128 stands for zero in the data rows.
Some points, one per row:
[145 102 119 127 184  53 157  93 152 149 150 113 124  91 215 166 167  98 126  30 158 190 153 101 147 119 127  73 131 157 149 179 168  59 170 130  58 121  33 142 126 108 115 139  69 178 154  97]
[101 154 101  84 146  89 133 131 179 204 113 127 106  92 141 160 138  69 126 114 114 204 123  99 133 125 177  79 124 160  97 109 121  95 202  91 101 113 101 168 102 135  83  99  73 196 108 107]
[ 86 191 113 106  93 133  66 169 145 223  89 167 120 178 100 156  70 101 130 225  95 173  53 116 126 122 200 129 145 117  88  99 122 147 160  80 189  95 158 127  97 127 111  80 142 156  76 146]
[ 75 180 119  90 129 151 161 165 152 226 131 130 119  95  87 164  95 106 160 186 104 164  87 106 105 105 217 137  86 130  66  68  32 158 190  53 133 101 165 182  84 121 117  79 105 202 116 113]
[119 191 114 104 115 128  86 152 170 228  98 143 117 153 108 163  80  95 123 183 107 179  80  93 135 117 202 106 133 142 107 104 129 125 180  93 164  86 118 139  99 116 115  90 121 162  89 128]
[177  72 149 132 184 138 252  83 127  37 170  86 172  31 157 103 171 175 122  17 167  72 192 165 125 118  58 192 115 166 146 114  72 125  85 193  48 159 101 162 137 104 144 173  80 104 213 110]
[167 106 139  98 191 170 212 127 147 109 143 103 141  46 107 108 139 158 142 102 138  92 171 146 117 127 121 164  99 156 126  78  46 116 116  99  74 158 145 167 152 137 133 146 109 140 180  98]
[138  94 118 185 123 126  71  99 100  74 127 142 128 167 177 114 186 130 123  68 166 119 156 128 148 120  86  68 160 128 202 212 242 109 140 173 122 155  77  55 158 130 123 152 148  79 121 167]
[167  73 153 211 102 207 152  99  65   0 158 123 161 144  64  77 141 235 127 107 135   0 167 181 129 136  39 235 129  88 168 137 123 173   0 215 126 158 200  77 193 119 190 196 207  13 169 175]
[118 161 118 168  34 131   0 163  82 141  84 177 117 255  93 125  93 137 110 220 105 109  56 106 158 140 141 125 163  83 170 168 222 160  84 160 205  94 169  36 163 114 133 108 228  76  86 187]
[163 128 120 133 166  63  94  87 165 149 118 127 111 148 213 165 153  80 118  66 140 191 156  74 160 132 123  42 146 152 172 181 239  28 170 150  86 104  20 117 133 113 109 130 115 156 114 112]
[181  56 120 166 181  64 156  64 150  39 154  85 149  67 212 131 205 149 101   0 173 117 186 109 142 125  49 121 147 165 173 193 204  59 111 216  42 150  44  96 170  92 125 206  86 126 173 134]
[114 105 130 100 222 130 250 109 129 125 188  87 123  37 162 153 150 110 156  62 135 141 177 138  89 108 140 119  76 152  89 115  28 111 152  94  60 135 101 206 111 133 144 128  65 192 154  71]
[158 130 120 182  54 133  25 134 122 122  94 159 128 208 106 116 130 161 123 154 129  93  96 110 175 147 117 128 165 103 184 156 231 130  94 164 155 121 134  50 172 122 124 149 201  75 108 192]
[157  99 149 135 123 142 168 113 131  74 140 124 153  94 130  98 153 177 124  89 156  85 152 167 133 117  73 163 137 143 146 129 112 146  95 174 111 146 126 132 136 112 145 152 107  87 176 135]
[100 170 116 129  80 107  58 183 123 207 105 144 124 187 123 135 100 102 119 198 115 173  73 131 122 127 170  87 137 108 118 145 157 156 150  89 173 101 143 116 114 137 125  77 136 145  69 147]
[ 95 178 110 108 106 123  66 144 142 210  97 167 107 174 127 153 108  66 133 175 102 187  94 104 132 133 181  73 140 118 121 128 172 114 179  92 170 115 120 113 107 140 100  83 141 157  72 151]
[ 87 157 124  79 215 100 225 120 159 183 162  64 124  17 128 168 112  80 118  88 124 199 153 115  71 102 200 138  66 182  39 100   1 133 207  99  98 112  95 223  82 111 114  99  24 232 132  62]
[163  17 153 131 203  96 242  64 112   1 178  88 166  50 193  94 189 175 130  11 179  97 202 160 122 122  28 181 120 139 154 146  95  96  74 170  56 182  76 145 141 129 144 195  84  85 217  87]
[110 166  97 159  61 108   5 162 167 191  85 152 115 174 113 152 123 127 108 170 113 149  67 103 139 115 156  94 157 128 123 153 199 138 160 133 176  98 132  69 127 107 113 122 128 138  64 181]
[154 136 147 167  23 146   6 172 110 127  85 164 125 225  66  95  93 158  93 232 104  98  73 146 141 158 120 123 155  79 163 151 190 185  77 129 207 118 184  66 158 158 145 129 199  64  79 176]
[108 126 147  83 230 148 255 115  98 108 175  88 160  30 137 120 112 120 135  85 146 132 165 153  81 113 139 215  82 159  72  68   0 158 123 117  87 155 145 204  93 117 127 117  73 171 189  82]
[117 130 153 100 159 149 192 131 121  89 155  98 130  58 110 133 120 138 114 115 100  93 162 146  79 133 124 150 104 134  80  88  43 159 101 134 108 127 169 174 117 116 146 132 111 168 133 101]
[ 52 174 138 129  69 220 104 177 114 186 113 162 139 152  33 136  52 163 146 255  90  92  56 152  90 107 198 205 117  86  67  54  15 229 123  71 217 115 230 147  88 137 152  94 157 120  89 156]
[ 86 168  97  85 144  74  76 147 173 247  99 153  97 140 185 182 114  50 138 158 134 255  76  79 137 114 209  58 137 157 101 132 171  93 242  74 151 101  51 132  88 121  74  88  76 198  86 123]
[117 175 151 106 164 190 221 166 151 169 159  83 148  27  55 145  70 169 131 157 112  94 137 172  65  97 174 205  89 154  48  43   0 206 125 104 128 113 194 223  86 100 170 102  74 178 140  91]
[133 158 139  77 216 155 255 142 127 165 146  96 150  41 103 132  96 119 146 126 142 137 146 151  97 112 169 198  76 171  64  48   0 149 137  75  99 149 152 209 116 117 125 111  78 172 173  81]
[125 108 130 102 197 125 233  96 130  89 172  85 123  63 125 136 129 118 141  76 124 125 183 134 101 134 124 166  77 149  95  98  56 100 116 123  80 139 125 187 128 142 144 146  98 155 158  71]
[142 159 101  88 128  39  58 166 184 236 102 129 103 156 189 164 124  69 131 134 113 215 101  80 151 128 164  27 144 136 134 156 198  65 185  73 109  82  75 135 111 121 109  94 108 189  93 100]
[141  71 121 190  67 183  95 105 118  52 122 148 134 164 107 100 179 197 138 112 133  29 148 148 148 133  50 131 157  83 198 152 172 125  81 162 128 158 151  79 160 138 159 174 176  37 133 168]
[171  96 125 135 144  92 148  96 123  93 138 121 124 130 167 128 158 114 141  73 145 132 162 115 163 143 103 107 129 128 175 154 177  71 111 148  79 128  81 129 152 132 132 145 132 117 159 111]
[116 161 161 140  75 179  83 171 116 131 121 132 123 159  58 135  85 156 113 204 103  89 100 141 103 134 152 145 124 102 106 113  93 202 103 126 186 104 200 123 120 122 159 113 162 122  99 146]
[148  95 121 119 166  59 157 108 126 107 143 111 142 109 202 118 170 107 129  46 145 147 161 127 147 139  71  96 136 132 157 164 180  69 110 138  70 150  81 132 149 128 120 142 107 138 157 107]
[105 176 157  69 110 209 195 181 150 196 118 127 143  80  34 109  70 153 151 211  88  85  99 154  94 118 169 192  89 116  56  20   0 204 124  58 156 131 234 209  82 138 134  84 125 147 141 126]
[212 115 127 161  63  70   0 136 144 137  87 151 118 209 174 109 157 122 106 122 155 138 111  96 190 138  86  48 186 124 227 212 255  88 108 171 137 109  64  44 168 116 118 139 168  75 109 168]
[136 116 139 103 205  73 231  87 130 119 170  78 134  71 167 142 131  94 107  42 142 180 170 118 110 134 130 157  92 169 110 134  79  92 148 140  68 130  78 183 121 118 123 130  71 168 178  70]
[114 121 119 125 131 109 132 104 144 149 130 139 113 142 149 155 139  91 143 116 116 163 127 107 142 138 143  86 125 111 133 137 145  85 154 118 105 109  95 148 109 147 127 117 114 153 114 109]
[120 148 122 121 109 131 110 163 150 189 117 146 146 124 120 136 115 145 136 152 120 136  88 123 134 110 147 130 141 121 121 106 101 153 125  93 131 115 141 128 112 113 128 112 113 141 119 144]
[143 121 148 174  84 113  25 126 108  76 117 140 109 210 135 124 137 137 103 131 120 107 131 126 149 148  91  72 162  99 177 194 240 127  86 176 157 111 117  67 150 127 148 146 181  88  91 151]
[126 146 124 102 151 145 164 144 127 140 128 129 131 108 113 116 120 120 141 147 144 135 125 146 125 113 141 150 112 145 102 104  81 138 127 100 137 139 149 145 127 124 126 114 113 130 151 111]
[120 137 119 133 124 149 122 147 133 140 118 126 100 132  89 143 119 144 150 163  92  99 135 115 121 140 146 123 109 111 115 109 117 126 116  93 116 107 165 146 144 149 142 124 165 156  94 124]
[ 58 175 129 121  98 174 104 180  95 176 122 149 121 154  71 119  78 127 133 240 114 143  87 163  94 112 187 146 113 112  70 104  55 212 134  79 212 123 199 134  98 150 140  89 128 137  80 134]
[143 111 129 160 132 157 154 105 102  62 143 121 132 123 114 115 141 150 139 103 126  67 162 133 131 138  90 163 122 122 154 131 141 119  81 164 110 149 149 111 165 123 146 157 167  94 152 137]
[151  66 128 143 210 110 216  45 108   0 174  88 122  76 189 119 194 119 133   0 143  92 233 130 129 151  49 120 109 149 153 158 166  52  95 192  39 168  79 138 169 138 132 181 122 120 174  95]
[108 126 105 152  70 125 102 107 149 133 115 150 139 140 104 135 131 151 120 129 127 124  84 118 150 120 123 167 151 122 126 121 138 130 130 164 144 118 133 107 113 109 127 139 118 105 131 159]
[ 84 194  82  97  84 113  84 180 158 220  94 135  90 157  90 158 104  89 149 206  92 172  69  77 120 124 203 100 103 130  76 106 129 133 192  71 156  76 167 138 110 120 101  76 130 190  91 124]
[154  98  95 160  69  66   0 156 126 104  98 165 119 216 183 113 170 141 123 130 146 117 108  99 174 137  69  50 180  96 206 203 255  78 103 138 139 131 108  20 184 122 119 158 194  87  98 183]
[135  97 141 146 150 158 164 111 105  51 140 122 159 121 127 105 127 172 118 107 126  68 143 162 117 130  73 190 146 119 134 117 111 136  67 161 125 155 157 118 140 120 147 159 148  81 152 138]
[134 116 171 140 119 180 170 112  98  46 136 116 144 119  67  96  90 183 103 166 109  60 133 169 102 145  99 231 124 112 101  87  54 186  57 174 162 151 188 135 137 123 149 155 157  80 158 133]
[108 130 128  84 162 177 204 172 154 166 153 110 147  46 121 133 113 161 158 145 130 114 132 146  83  90 153 161 103 138  76  44   0 162 168  60 119 138 169 198  81 125 136 116  80 162 151 105]
[120  52 125 143 218  93 226  53  73   0 184  88 140  82 219 108 198 114 116   2 172 122 223 147 116 134  56 131 116 147 145 174 150  78 105 192  59 181  66 132 144 138 121 171  95 122 182 100]
[152 131 152  91 153 117 171 115 155 151 138 104 141  94 143 129 128 116 113  97 126 142 141 110 121 128 128 125 128 140 124 108  95 115 155 131 113 124 102 166  93 111 115 111 102 145 162 115]
[132 125 152 128 122 132 143 100 136 113 134 119 135 114 110 116 127 133 103 119 128 129 132 127 124 134 126 150 135 143 119 118  93 145 128 159 128 135 125 140 119 126 122 137 110 114 147 129]
[113  94 123 161 166 135 163  76 111  57 159 126 120 122 162 151 162 122 148  64 132 109 179 132 128 131  99 127 128 123 140 147 158  84 111 163  90 132  95 129 134 132 152 157 134 118 126 120]
[127 114 122 178  82 117  76 124  84  94 119 159 131 212 115 118 132 146 119 145 125 106 108 138 150 149 100 135 151  93 168 175 206 123  68 157 155 125 143  73 169 141 146 138 188  77 108 162]
[112 145  59 107 135  45 102 109 182 202 114 142 102 131 189 175 172  51 132  74 134 231 119  67 169 130 163  28 135 154 136 154 213  35 230 103  87 107  47 127 114 131  73 111  86 195 113 112]
[129 182 118 143  40 185  58 178 115 182  89 168 130 198  70 108  88 152 133 224 106  85  66 121 154 125 156 148 152  93 147 108 135 181 121 114 192 108 207  85 140 108 123  86 197  93 119 180]
[100  98  86 137 128  46  64 103 145 162 131 139  94 177 221 176 196  72 147  80 140 205 137  70 166 129 141   0 131 123 161 218 243  35 206 104  84 102  31 102 126 143 116 129 111 168  89 114]
[170 125 147 178  55 173  79 131  91  60 111 146 154 181  81  66 122 190 101 144 127  35 120 159 146 144  64 187 161  97 177 133 172 174  51 196 169 153 192  62 170 110 142 145 203  34 149 190]
[129 145 124 125 119 166 129 158 133 153 116 126 106 135  73 137 104 149 146 179  81  86 125 121 116 138 157 138 106 109 109  89  95 137 113  86 125 107 180 150 132 147 147 126 168 149  99 120]
[139 131 146 114 134 109 167 106 152 172 147 113 128  92 109 145 127 117 111 113 128 174 119 118 126 126 161 131 106 145 114 122  64 127 159 131 104 118  94 175  96 125 129 131  78 161 148  98]
[104 111 133  90 169 126 210 135 131 132 160 100 135  71 133 129 126 125 134 125 125 145 144 157  88 117 143 145  88 132  79  94  19 145 138  89 115 132 139 194  99 151 138 117  72 168 140  82]
[143  90 152 177  85 209 129 145  79  31 135 139 153 130  60  59 128 223 116 167 138  23 126 206 119 127  65 221 140  96 141 114  84 215  33 164 170 173 214  84 167 149 162 173 167  32 147 177]
[184  76 141 123 226  72 221  43 136  28 163  71 141  67 208 125 177 117 106   0 158 123 226 118 135 146  56 127 127 174 158 157 162  44 108 200  36 152  44 157 142 107 120 170  93 128 195  78]
[105 213 111  86 128 124  91 188 155 255  90 162 108 158  95 163  73  68 141 216 111 206  69 114 132 119 230  88 109 138  79  92 106 138 187  36 163  97 137 148 105 142 102  63 117 190  70 122]
[114 115 159 132 115 226 206 124  88  56 151 127 166  78  47  69 118 193 117 153 126  44 147 210  90 123  90 235 127 122  97  57   3 222  72 146 155 179 221 150 117 144 147 138 137  68 162 148]
[157  90 146 109 229  92 254  83 123  76 173  69 158  42 185 128 144 115 109  15 154 140 185 136 109 140  84 158 105 160 126 127  84  83 108 163  50 155  89 180 136 121 129 150  77 157 195  80]
[120 152 141  97 107 158 125 150 148 193 119 128 125 120  86 131 104 121 139 170 109 144 110 111 123 131 174 128 115 120 104  78  67 154 164  78 138 119 145 161  88 150 113 101 124 146 115 128]
[108 190 126  70 128 109 143 161 147 249 109 136 110 136 111 145  75  61 136 190 107 209  74 113 118 125 204 113 104 133  97  99  79 128 194  52 151 106 131 175  94 135 100  59 101 179 121  89]
[134  86 114 142 182  57 131 104 118  91 158 109 153 105 250 125 191 120 129  11 172 139 171 122 143 118  58  79 163 145 161 197 213  67 116 171  74 147  55 105 135 102 121 156  92 123 148 127]
Here are 10 more points, each followed by its number:
[ 61 198 111 111  90 236 162 187 130 210 117 152 113 122  10 148  75 142 184 237  86  95  72 137 102 113 213 182  91 105  59  32   0 203 154  50 166 100 250 176  92 140 150  82 150 160 100 132] 0
[155  99 128 176  54 171  77 111 107  46 101 148 130 169  78  89 143 177 113 137 117  48 120 132 145 149  68 164 157  98 169 132 185 147  75 188 160 155 173  63 164 138 121 170 203  53 133 184] 1
[109 196 127  97  73 160  95 190 162 244  95 154 124 135  62 139  86 129 126 213 111 163  61 143 125 102 201 126 118 139  90  89  62 198 168  82 177  92 173 149  92 125 125  73 101 151 103 141] 2
[158  64 129 167 155  80 119  86 116  41 151 123 138 132 211 118 192 131 113  28 157 117 176 134 147 138  40  83 161 127 188 204 236  73  83 186  81 156  68  90 158 131 134 176 124  99 141 141] 3
[117 163 164 137 119 224 188 148 113  91 137 116 162  70  21  96  68 194 113 175 111  50 120 185  87 110 135 255 108 136  64  48   0 246  76 166 176 133 236 159 105 103 157 128 114 107 150 152] 4
[117 130 144 152 128 168 143 126 113  96 144  93 144  92  76 118 114 160 107 127 123  84 142 155  89 119 123 188 116 130  99 123  65 185 111 164 149 133 171 131 133 112 150 145 117 114 129 138] 5
[144 138 158 111 122 201 196 146 127 125 134 122 149  86  62 105 109 185 148 151 104  43 136 154 118 126 109 187 112 112 107  57  20 172  82 105 116 145 208 176 114 126 148 129 147 107 164 129] 6
[186  61 133 129 182 106 213  83 126  47 167  79 140  71 171 115 182 165 141  29 164  89 190 129 138 119  72 139 106 151 165 156 118  85  97 158  38 146  83 145 155 103 154 169 104 117 203  86] 7
[ 81 182 109 167  26 174   0 168 134 193  78 190 109 214  66 149  96 144 132 240 100 130  47 121 143 110 182 108 161  98 121 120 173 180 156 111 222  99 171  67 111 128 121 102 176 104  50 196] 8
[133 125 148  86 246 133 255  84 150  99 174  70 144   9 151 144 122 107 129  45 133 141 202 130  91 126 134 166  77 181  79  80  19 100 155 136  54 145  99 225  97 117 122 131  59 189 183  57] 9
Which two of these numbered points are nearest to each point below, ignoring the 3 directions in which the first points spread most? Their numbers follow each, nearest first.
[172 102 124 123 190  51 139  75 140 100 132 113 130 123 226 152 161  85 113  28 150 172 169  87 156 140 103  78 141 155 177 181 221  34 143 165  70 124  24 120 138 109 114 145 119 141 156  96] > 9 3
[182  95 154  96 243  85 255  91 138  93 185  46 143  15 169 135 147 123 128  15 158 134 200 124 118 128 113 157  77 181 117 130  42  94 113 141  21 128  73 204 139 102 146 149  51 177 215  44] > 7 9
[110 190 158  99  65 225 133 201 140 187 106 140 135 128   8 105  62 177 147 245  71  49  83 144 101 118 164 183 106  99  75  37   0 221 105  70 176 114 255 165 102 131 146  90 169 116 121 140] > 6 7
[137 133 100 116 125  71  90  89 174 161  98 139  91 140 169 169 159  62 121  78 106 195 134  62 158 146 141  37 135 141 142 158 221  51 197 129  97 106  56 122 118 141  82 128 121 176 106 123] > 1 9
[104 201 129 103  24 181  33 208 159 251  67 186 105 201  48 124  77 125 145 255  79 119  50 115 140 134 184  86 142  88 111  86 121 185 151  51 200  97 209 124  97 150 123  70 178 128  66 167] > 6 3
[150 170 135 135  79 146   6 158 136 159  70 161 100 222 103 125  93 117 121 208 113 127  99 112 145 136 147  83 162 126 149 145 217 142 127 137 198 100 128  78 135 120 120 103 181  84  71 159] > 9 3
[144 126 110 179  27 133   0 111 121  87  64 178 101 231  89 106 142 139 103 160  98  95 101 112 168 158  89 103 185  91 178 162 255 127  93 189 177 123 145  35 161 141 102 151 215  58  84 196] > 1 9
[117  71 136 131 158 153 200 123 101  55 167 109 152  84 134 100 151 175 138  91 138  77 171 174  97 124  75 171 118 110 127 123  66 142  76 133 105 165 156 148 132 152 162 160 110 108 155 108] > 3 8
[154 124 142 103 151 151 216 129 118 118 146 102 150  80 105 112 111 151 138 122 129  96 143 138 125 128 132 184  94 137 122  82  32 144 110 120 102 136 158 172 126 119 140 123 121 132 187  92] > 7 6
[124  91 121 197  87 134  89 100  91  44 126 146 116 190 122 121 165 159 136 107 123  75 145 119 150 150  75 119 141  92 168 178 213 112  78 175 116 127 137  68 169 142 147 172 199  84 112 159] > 0 3
[116 141 128 106 168  94 151 103 162 152 136 112 140  77 165 166 114  86 101  76 130 188 137 108 112 124 145 124 130 155  95 115 121  92 172 151 114 117  83 166  94 117 106 121  66 181 120 111] > 4 9
[165 127 122 165  87  85  44 107 135 124  97 160 130 184 164 133 130 125  99 113 152 158  98 111 173 129 110  93 173 136 176 179 255  99 122 178 146 119  74  63 147 117 110 147 143  93 114 175] > 4 2
[ 98 190 123 132 108 128  99 129 147 221 113 153 114 148 102 176  84  90 119 160 114 195  70  98 136 118 206 129 121 143 101 118 121 143 179 120 162  98 108 135 100 117 116  98 107 169  91 136] > 4 8
[149  85 148 162  88 188 129 131  87  15 122 123 170 132  76  59 125 222 123 161 140   6 132 167 126 134  52 239 145  98 140  98 108 182  34 174 169 173 210  82 168 110 142 171 193  31 172 169] > 1 9
[121 159 138  72 155 148 199 160 185 222 141 114 136  38  98 165  99 115 153 137 110 157 114 125 114 114 190 139  92 143  75  50   7 141 158  54  96 108 145 225  79 131 139 103  58 202 137  77] > 6 7
[142  45 152 156 187 170 223  70  88   0 173 103 175  55 149  88 163 201 129  43 180  54 181 180 111 121  39 237 138 144 137 109  78 144  71 204 105 201 120 117 143 103 139 200 110  61 209 142] > 8 4
[164 146 131 133 105 106  20 124 145 142  79 154  92 212 155 136 122  94 123 151 135 151 120  99 160 142 129  40 162 135 173 175 251  90 144 144 161 109  74  82 140 128 110 119 165  96  94 138] > 9 3
[178  82 150 108 210 115 255  60 139  46 166  81 164  26 171 101 159 149 130  11 159  88 202 142 127 132  55 189 125 163 134  97  79  76  95 173  39 171  95 181 129 107 127 157  89 114 237  83] > 6 9
[ 77 140 121 152  93 193 137 160  94 117 140 132 154 108  61 108 127 182 141 173 132  84  97 176 101  97 133 202 120 107  81  98  41 219 110 120 173 145 211 122 113 125 146 124 121 100 126 168] > 8 3
[176  85 155 168 185 142 204  80 113  31 172  87 154  62 147 118 163 166 114  29 162  75 196 165 126 126  64 171 126 157 152 142 112 126  76 205  72 154  98 138 155 108 154 175 101 100 178 118] > 4 9
[ 62 152 129  91 157 173 203 184 108 151 150 107 149  46  83 120 101 142 139 176 127 110 131 192  71 107 152 181  92 137  40  56   0 210 121  75 153 144 209 187 100 136 141 100  80 163 117 113] > 3 8
[143  74 125 154 104  33  39 108 107  94 123 128 116 189 220 129 176 106  90  95 141 161 139  97 153 158  65  37 161 102 193 228 255  63 118 156 127 138  50  60 166 146 116 154 158 113  93 155] > 3 5
[134 134 119 190  42 164  24 153 140 117  95 150 140 168  65 109 125 197 107 179 120  63  81 138 139 119 110 169 164 107 142 137 170 188  86 174 183 123 187  49 163 105 141 157 168  72  93 213] > 4 5
[132  91 140 103 177 115 185  81 150 100 155  95 126  70 173 130 166 111 126  60 145 146 179 112 119 129 116 107 118 156 131 124 108  89 177 141  79 150  70 162 103 129 108 147  83 160 162  95] > 1 9
[113 159 100 177  14 180   0 164 138 123  72 177 112 222  50 123  95 178 132 230  93  64  64 115 146 125 132 155 163  88 137 115 208 159 100 148 216 105 204  42 158 110 124 134 218  70  76 198] > 1 9
Here are 10 other points, each followed by its number:
[ 95 171 160 127  85 237 150 164 109 140 124 137 145 103  12 104  69 170 116 242  99  84  91 192  83 116 165 224 116 120  69  41   0 247 104 105 203 141 242 156 103 151 144 108 129 101 113 157] 0
[139 116 142  92 193  68 195 110 118 118 144  87 143  87 173 127 130 101 102  79 140 158 159 120 114 142 113 138 108 151 113 133 105 102 127 138  90 143  92 162 127 118 117 128 101 163 168  93] 1
[152  76 150 161 161 155 182  88  59   0 154 121 174 118 140  74 147 174 118  77 156  54 172 176 124 134  45 211 146 121 158 132 122 149  36 201 117 178 145  93 159 125 145 171 159  56 180 147] 2
[117 134 144 141  52 167  82 168  86 114 113 142 126 198  58  90  98 165 124 234  97  76  89 153 113 145 126 156 125  68 120 119 100 198  75 116 195 124 209 100 134 149 148 116 199  82 100 156] 3
[126 110 157 143  68 211  77 180 119 111 121 138 139 147  62  83 114 202 140 224 135  57 104 179 108 109 115 163 138 102 132 106  75 211  87 120 198 142 200 101 132 135 169 137 160  50 105 149] 4
[149  71 107 180 124 112  85  87 128  62 141 140 114 146 179 124 203 148 133  52 140  97 174 127 164 137  57  59 161 114 202 191 238  66 109 162  78 143  80  79 164 144 138 178 150  87 119 146] 5
[161 110 149 126 111 154 159 132 121  60 132 115 143 117  80  91 114 180 123 149 114  54 139 162 118 147  80 199 127 112 118  89  86 154  44 152 136 141 188 137 150 126 148 159 159  78 158 121] 6
[129 155 120 140  63 120  31 166 146 208  99 164 112 185 103 157 110 129 133 199 119 163  68 107 152 112 188  85 137 115 134 146 146 152 156  96 164  80 124 105 112 130 134 112 141 133  79 144] 7
[101 178 134  83 163 145 205 153 108 176 141  97 136  87  90 152  79 116 131 162 109 140 103 116  95 111 198 199  76 144  72  81   2 174 145 103 133 103 165 175  95  94 136  90 103 178 161  88] 8
[ 85 153 107 107 158 149 168 175 128 193 152 115 122  73 110 161 105 133 159 148 127 145 109 136  96  89 195 150  82 145  79  98  37 161 156  63 121 116 149 164 110 123 145 111  82 197 114 105] 9
The same question for these:
[ 89 200 125  98  30 153  31 210 130 239  78 167 100 213  52 127  62 101 133 255  80 155  44 121 112 139 206 103 118  80  84  99 104 190 155  45 227  89 204 117 101 155 124  62 176 145  48 148] > 3 1
[101 129  98 122  94 101  46 142 143 157  97 170 113 165 166 143 144 101 119 146 128 181 100 112 148 123 137  50 160 130 142 151 213 108 178 111 157 128  92  88 114 141  95 118 122 132  80 158] > 0 2
[137 137 128 114  78 114  21 168 155 181  98 149 106 187 131 119 129 124 123 198 130 147  98 123 143 129 144  50 157 116 150 158 185 130 149 103 187 109 118 101 129 146 128 110 138 104  79 143] > 4 0
[103 161 121  99 162  87 162 126 127 177 138 112 117 123 146 168 104  85 123 123 118 180 117  92 114 125 187 124  99 144 101 134 102 112 163 121 113  93 103 160 110 102 123  95 103 192 143  93] > 8 1
[119  67 125 166 164 131 193  91  83  22 173  96 164  81 155  93 189 182 131  36 175  74 174 164 120 107  54 179 128 135 133 154 100 144  84 178  86 174 131 111 143 108 144 172 106  86 186 140] > 9 2
[118 118 146 125 119 178 167 119 126  98 138 127 143 104  97 110 122 146 124 139 128 108 128 160 107 129 118 172 132 124 114  90  62 165 121 134 146 144 158 153 103 144 134 131 120 103 139 130] > 0 2
[ 94 168  97 121  37 132   1 204 110 192  75 170  92 236  94 115 103 104 137 255 109 143  66 125 135 135 168  64 141  85 130 138 195 155 137  69 222 103 174  73 137 160 114  82 191 110  50 154] > 3 2
[157  42 136 179 120 185 176  77 105   0 154 120 155 106 117  87 185 207 142  61 147  14 184 173 138 136  29 175 137  98 189 128 123 121  55 190  89 182 142 105 162 136 161 200 158  40 177 145] > 5 7
[151 121 139  90 215  64 205 113 147 144 155  72 145  51 190 148 140  93 109  47 144 173 166  96 109 130 138 119  99 168 111 133  93  84 169 121  61 127  74 173 116 101 111 122  71 195 173  82] > 1 8
[146 116 123 137 100  87  52 117 111 112 107 144  92 205 159 120 142  90 129 141 128 152 141 110 154 159 115  52 149 113 178 189 246  79 125 134 143 116  87  91 154 159 125 135 169 101  90 121] > 3 6
[103 157 132 123 121 164 132 158  87 137 123 137 146 143  93 106  99 130 131 190 126 116 100 159 110 125 146 185 131 119  99  97  81 195 107 113 180 136 179 118 120 129 125  98 147 110 120 153] > 2 1
[ 82 149 148 125 116 244 204 180  99 127 152 118 150  79  23 112  86 193 153 206 104  44 107 192  68 102 159 230  80 105  65  42   0 251  89  80 163 138 252 173 110 134 173 108 131 127 130 132] > 9 5
[141  72 142 140 197 148 209  80  92  26 164 108 149  79 168 100 161 145 140  47 159  79 195 148 119 135  59 174 130 137 150 124 121 102  90 164  88 192 111 130 150 134 134 170 130 100 181 122] > 2 0
[124 173 126  50 162  79 166 148 174 209 121 102 110  89 134 157  94  73 123 149 103 199 118 106 116 133 188 110  92 164  70  91  78 102 177  74 115  99 110 202  98 120 101  87  84 208 131  65] > 6 1
[113  82 102 199  33 127   0 131 111  99 102 178 105 236 135 126 176 146 144 160 131 111 108 108 172 147  98  60 160  74 201 203 255 112 124 147 158 115 117  33 164 152 149 157 196  71  76 180] > 5 3
[134 131 125 104 153  83  99 107 120 135 121 134  87 180 184 143 141  60 135 109 121 177 159  92 153 148 143  39 128 133 161 174 208  60 156 123 106 111  71 128 138 148 112 110 150 145 113  92] > 3 6
[177  74 158 169 174 174 210 100  69   0 154 113 174 102 109  64 150 204 134  80 169  12 192 201 130 139  30 235 127 122 160 114 100 152   0 187  98 189 165 105 197 128 160 196 173  43 189 149] > 2 1
[ 76 152  90 156  59 126  28 174 122 191 101 169 115 188 116 137 136 118 134 182 127 160  66 123 142 106 161  82 146 101 122 165 179 168 167 105 181 104 139  79 120 141 120 108 136 132  59 185] > 9 0
[106 193 113  91 121  90  91 159 147 249 104 139 103 170 139 172  84  61 128 180 112 217  76  68 130 121 221  82 113 146 112 138 132 116 212  79 156  78  97 144 101 104 103  63 119 189 103 104] > 8 1
[133  87 115 128 159 127 152 122 147  98 141 123 138  88 187 127 172 148 153  68 143 105 163 133 131 117  85 100 143 126 150 128 141  93 145 119  85 149 104 134 121 132 129 152 107 127 143 120] > 5 4
[153 116 150 122 136 111 159  99 146 157 149 116 127  92 121 139 139 118 110  99 134 170 130 117 135 126 145 120 112 141 130 138  84 115 151 142  94 123  82 161 104 132 128 144  82 152 147  99] > 7 0
[115 121 115 148 129  80  65 113 109 111 129 146  92 192 181 155 153  80 123  98 117 170 142 103 138 142 118  37 147 112 164 205 244  82 135 144 120 109  79  94 139 140 133 131 154 130  81 126] > 3 5
[149 136 149 132  41 173  77 183  86 123 104 157 134 207  67  70  91 165 131 240 122  89  89 173 126 144 109 154 135  83 147 120 123 201  83 101 215 139 195  96 130 153 153 113 196  44 122 145] > 3 1
[124 156 139 121 116 122 100 112 149 176 113 133 113 133 115 147 117  88 108 141 117 180 107 105 126 133 173 101 131 143 107 135 118 132 175 131 144 109 103 139 107 136 108 111 102 148 105 132] > 0 7
[ 97 201 107  81  81  78  63 163 162 255  84 149  93 176 114 156  83  51 110 220  88 226  52  82 124 140 213  76 122 122  82 119 144 132 218  77 181  86 119 134  83 129  86  56 132 196  76 130] > 1 3
